In the rows, zero is written as 100.
A single turn carries every row of the set below to another of its rows. Some are shown first; where does it send the rows asked next?
nol: [105, 85, 104, 105, 115, 109, 95, 106, 111, 112, 83, 84, 107, 131, 81, 120, 93, 98, 96, 104, 109, 65, 105, 111, 97, 96, 97, 112, 112, 101, 92, 104, 99, 92, 110, 81, 100, 98, 79, 125, 131, 87, 90, 102, 98, 97, 114, 112, 111, 95, 95, 121, 110]
Vepe: [103, 90, 119, 112, 87, 74, 103, 93, 97, 92, 110, 100, 95, 126, 77, 119, 88, 104, 109, 88, 105, 68, 112, 105, 95, 91, 117, 100, 112, 103, 98, 100, 118, 81, 113, 74, 103, 97, 96, 100, 111, 79, 90, 103, 93, 94, 92, 131, 102, 98, 99, 104, 94]
zelu: [102, 94, 114, 111, 80, 92, 103, 88, 87, 95, 95, 95, 107, 121, 95, 115, 94, 106, 104, 101, 92, 69, 106, 99, 85, 103, 132, 101, 113, 115, 109, 93, 112, 87, 102, 78, 103, 88, 96, 95, 107, 79, 72, 105, 92, 89, 103, 119, 124, 95, 99, 96, 100]
puza: [110, 89, 121, 117, 104, 97, 111, 105, 89, 101, 98, 102, 107, 96, 92, 116, 92, 109, 88, 87, 94, 79, 109, 122, 94, 92, 118, 83, 121, 113, 101, 95, 115, 85, 112, 102, 96, 99, 67, 102, 98, 98, 93, 93, 101, 122, 115, 85, 116, 84, 94, 83, 113]
zita: [101, 93, 107, 101, 107, 111, 122, 86, 99, 101, 97, 96, 112, 114, 103, 85, 100, 101, 78, 101, 101, 75, 133, 123, 99, 98, 102, 87, 111, 104, 113, 96, 109, 89, 99, 86, 89, 107, 90, 122, 110, 86, 98, 104, 88, 97, 110, 89, 120, 107, 93, 97, 93]
pap: [87, 101, 93, 99, 133, 90, 95, 102, 92, 110, 97, 98, 88, 109, 92, 104, 78, 120, 105, 103, 87, 74, 108, 97, 109, 81, 125, 83, 106, 93, 106, 100, 125, 86, 94, 90, 101, 119, 96, 92, 107, 101, 86, 95, 111, 100, 100, 97, 86, 118, 94, 102, 111]
sanof: [108, 100, 93, 105, 135, 101, 99, 96, 87, 100, 79, 104, 95, 118, 94, 112, 82, 113, 96, 96, 76, 64, 102, 103, 104, 83, 112, 83, 107, 90, 100, 92, 115, 96, 84, 104, 95, 97, 86, 110, 98, 96, 76, 96, 111, 102, 97, 83, 88, 107, 96, 87, 117]
tegem: [106, 101, 108, 108, 136, 87, 91, 102, 78, 103, 86, 100, 96, 103, 107, 109, 79, 104, 88, 95, 84, 73, 101, 98, 102, 90, 115, 100, 99, 84, 105, 101, 128, 86, 79, 96, 122, 104, 71, 93, 107, 96, 91, 102, 100, 100, 97, 91, 91, 103, 91, 93, 114]
gov: [99, 91, 112, 103, 98, 79, 100, 106, 87, 96, 107, 83, 96, 115, 87, 124, 102, 114, 97, 89, 102, 81, 97, 103, 100, 95, 111, 88, 107, 121, 95, 93, 119, 88, 110, 62, 101, 104, 106, 101, 111, 77, 74, 97, 84, 95, 102, 120, 110, 101, 102, 93, 98]
tatot: [97, 102, 113, 114, 90, 106, 99, 103, 97, 97, 90, 80, 108, 102, 98, 100, 102, 115, 110, 95, 107, 90, 92, 93, 116, 93, 104, 100, 120, 92, 116, 101, 97, 87, 111, 97, 109, 90, 88, 95, 96, 93, 98, 76, 107, 108, 90, 82, 83, 113, 90, 94, 119]
bik: [103, 105, 125, 116, 100, 87, 113, 99, 100, 100, 89, 76, 110, 112, 92, 91, 92, 122, 81, 81, 102, 97, 110, 109, 96, 114, 108, 90, 119, 114, 101, 83, 110, 88, 104, 100, 107, 97, 75, 120, 106, 81, 98, 100, 87, 92, 109, 97, 117, 79, 106, 96, 113]
Zetil: [104, 94, 131, 100, 93, 86, 107, 99, 102, 83, 103, 97, 107, 120, 84, 113, 97, 111, 101, 97, 108, 70, 112, 92, 93, 107, 102, 94, 99, 108, 105, 103, 103, 88, 110, 71, 96, 93, 85, 96, 112, 91, 76, 104, 92, 92, 104, 129, 108, 96, 88, 104, 101]
fuli: [96, 92, 117, 95, 83, 87, 101, 86, 92, 108, 106, 88, 105, 123, 80, 113, 85, 114, 119, 98, 103, 81, 109, 89, 105, 92, 135, 93, 113, 98, 98, 98, 116, 85, 114, 82, 98, 95, 94, 91, 110, 85, 82, 98, 87, 98, 99, 122, 110, 104, 84, 114, 98]
ruva: [92, 87, 117, 104, 116, 106, 131, 91, 79, 95, 93, 87, 95, 104, 96, 101, 103, 97, 88, 90, 111, 79, 113, 101, 100, 107, 109, 92, 118, 90, 106, 97, 113, 106, 94, 110, 92, 108, 82, 119, 99, 95, 117, 110, 84, 115, 94, 95, 101, 92, 91, 84, 120]
zaga: [103, 91, 106, 103, 104, 99, 103, 94, 102, 91, 89, 86, 130, 90, 110, 105, 101, 108, 110, 93, 96, 90, 99, 92, 116, 92, 101, 98, 116, 100, 92, 95, 114, 89, 98, 93, 130, 102, 86, 105, 106, 94, 109, 99, 102, 109, 96, 86, 75, 108, 95, 99, 117]
tabe: [110, 96, 105, 108, 103, 105, 102, 98, 100, 93, 85, 82, 115, 101, 105, 105, 91, 110, 117, 93, 103, 80, 97, 80, 102, 94, 100, 89, 124, 108, 100, 91, 96, 83, 104, 103, 110, 99, 80, 106, 93, 98, 108, 86, 93, 98, 82, 93, 84, 102, 93, 72, 125]
Sek: [100, 99, 118, 106, 103, 98, 111, 90, 98, 104, 87, 74, 99, 111, 95, 84, 89, 105, 74, 89, 116, 89, 121, 113, 87, 105, 120, 95, 123, 115, 110, 95, 109, 79, 99, 91, 96, 97, 79, 119, 108, 88, 103, 100, 78, 87, 107, 95, 116, 93, 103, 94, 102]
Gam: [90, 93, 85, 109, 119, 98, 96, 104, 85, 121, 101, 84, 107, 126, 70, 105, 96, 97, 104, 99, 114, 60, 105, 106, 110, 91, 105, 95, 113, 89, 93, 106, 98, 92, 109, 79, 108, 112, 101, 114, 124, 81, 92, 102, 84, 102, 107, 116, 107, 107, 97, 121, 117]
zezi: [100, 107, 98, 123, 132, 88, 86, 111, 80, 102, 97, 92, 112, 109, 80, 108, 80, 103, 100, 100, 85, 64, 108, 102, 115, 89, 106, 94, 111, 100, 114, 103, 118, 99, 85, 101, 101, 95, 85, 98, 100, 113, 86, 91, 98, 102, 100, 88, 101, 116, 78, 87, 110]
gel: [98, 97, 93, 104, 100, 91, 96, 96, 105, 111, 91, 85, 117, 104, 89, 100, 89, 109, 115, 100, 111, 83, 99, 87, 123, 94, 114, 86, 122, 101, 106, 106, 109, 97, 106, 95, 118, 107, 89, 104, 112, 98, 116, 79, 87, 90, 85, 95, 77, 111, 80, 96, 126]
radud: [103, 100, 106, 105, 85, 88, 93, 93, 83, 92, 103, 114, 101, 123, 90, 113, 85, 115, 105, 97, 84, 91, 109, 99, 82, 100, 113, 102, 115, 107, 103, 98, 113, 92, 114, 76, 94, 110, 93, 100, 110, 93, 80, 107, 72, 97, 107, 125, 107, 97, 96, 102, 102]
rab: [95, 104, 110, 108, 112, 107, 98, 105, 98, 97, 92, 67, 117, 101, 93, 107, 90, 121, 127, 99, 106, 84, 104, 89, 117, 102, 105, 105, 124, 109, 94, 90, 115, 96, 92, 104, 107, 106, 90, 106, 91, 112, 103, 88, 106, 101, 88, 90, 89, 106, 84, 100, 105]
Sel: [95, 100, 102, 120, 106, 96, 100, 96, 103, 96, 102, 81, 124, 99, 93, 110, 83, 115, 111, 95, 110, 90, 100, 87, 108, 86, 110, 97, 120, 102, 103, 101, 105, 90, 104, 100, 125, 110, 78, 106, 100, 96, 115, 97, 111, 92, 88, 95, 77, 122, 83, 89, 108]
pimem: [113, 88, 102, 108, 108, 96, 97, 96, 94, 116, 86, 83, 98, 128, 86, 121, 88, 100, 98, 114, 97, 72, 102, 104, 117, 86, 95, 108, 110, 103, 90, 96, 115, 104, 113, 77, 104, 110, 103, 123, 126, 68, 99, 99, 76, 100, 94, 107, 117, 94, 89, 109, 104]
Zudo: [95, 109, 105, 119, 122, 104, 95, 107, 83, 109, 84, 93, 85, 114, 96, 102, 87, 110, 94, 107, 91, 70, 99, 105, 109, 87, 109, 106, 108, 72, 119, 100, 113, 85, 97, 98, 98, 98, 91, 95, 98, 93, 83, 86, 114, 107, 97, 78, 93, 108, 94, 99, 116]
kema: [99, 85, 94, 104, 108, 98, 94, 92, 96, 117, 101, 85, 100, 126, 83, 126, 93, 104, 93, 100, 117, 71, 99, 110, 104, 95, 99, 96, 112, 94, 88, 92, 96, 103, 113, 74, 110, 112, 86, 125, 115, 75, 98, 104, 100, 98, 104, 119, 118, 106, 86, 126, 113]
Novon: [97, 80, 108, 103, 109, 99, 120, 91, 90, 105, 99, 94, 105, 98, 93, 113, 98, 91, 83, 87, 92, 78, 108, 120, 92, 94, 123, 87, 129, 103, 103, 92, 119, 88, 104, 107, 87, 93, 79, 108, 96, 102, 107, 99, 93, 121, 113, 85, 103, 93, 93, 88, 113]
rof: [96, 106, 96, 109, 127, 90, 87, 92, 92, 106, 101, 100, 97, 112, 93, 103, 69, 109, 97, 97, 92, 63, 108, 114, 107, 91, 109, 96, 101, 86, 101, 94, 127, 94, 77, 93, 113, 102, 83, 95, 96, 106, 97, 88, 114, 97, 93, 92, 86, 109, 90, 102, 117]
nofi: [101, 94, 97, 117, 116, 115, 101, 88, 94, 110, 90, 86, 106, 127, 91, 103, 100, 105, 98, 104, 105, 63, 102, 104, 103, 101, 96, 106, 112, 116, 93, 101, 88, 102, 109, 88, 118, 103, 99, 125, 116, 67, 90, 110, 88, 108, 104, 109, 122, 99, 100, 118, 116]
lurad: [103, 96, 122, 113, 106, 110, 120, 105, 84, 91, 81, 92, 107, 105, 94, 103, 103, 112, 96, 96, 112, 75, 116, 113, 107, 103, 104, 96, 111, 86, 102, 93, 117, 113, 94, 104, 99, 112, 80, 128, 110, 95, 109, 106, 96, 112, 92, 92, 110, 79, 102, 88, 126]
fedi: [104, 96, 111, 115, 107, 110, 119, 105, 96, 104, 99, 106, 120, 117, 107, 98, 96, 107, 86, 99, 79, 72, 127, 124, 104, 98, 97, 90, 106, 97, 114, 88, 118, 89, 103, 93, 95, 110, 79, 118, 118, 80, 97, 100, 92, 102, 110, 94, 130, 96, 100, 91, 98]
lobol: [102, 95, 82, 107, 103, 109, 93, 97, 89, 110, 89, 97, 105, 129, 84, 111, 95, 111, 104, 98, 97, 86, 100, 110, 90, 103, 95, 110, 124, 105, 87, 101, 99, 99, 112, 82, 108, 119, 94, 127, 120, 87, 95, 104, 73, 97, 110, 113, 103, 92, 98, 119, 114]

zelu -> sanof
ruva -> Sek
lurad -> bik
Where do these go?
Zetil -> tegem
Sel -> Vepe
lobol -> tatot
Gam -> gel
zezi -> pimem

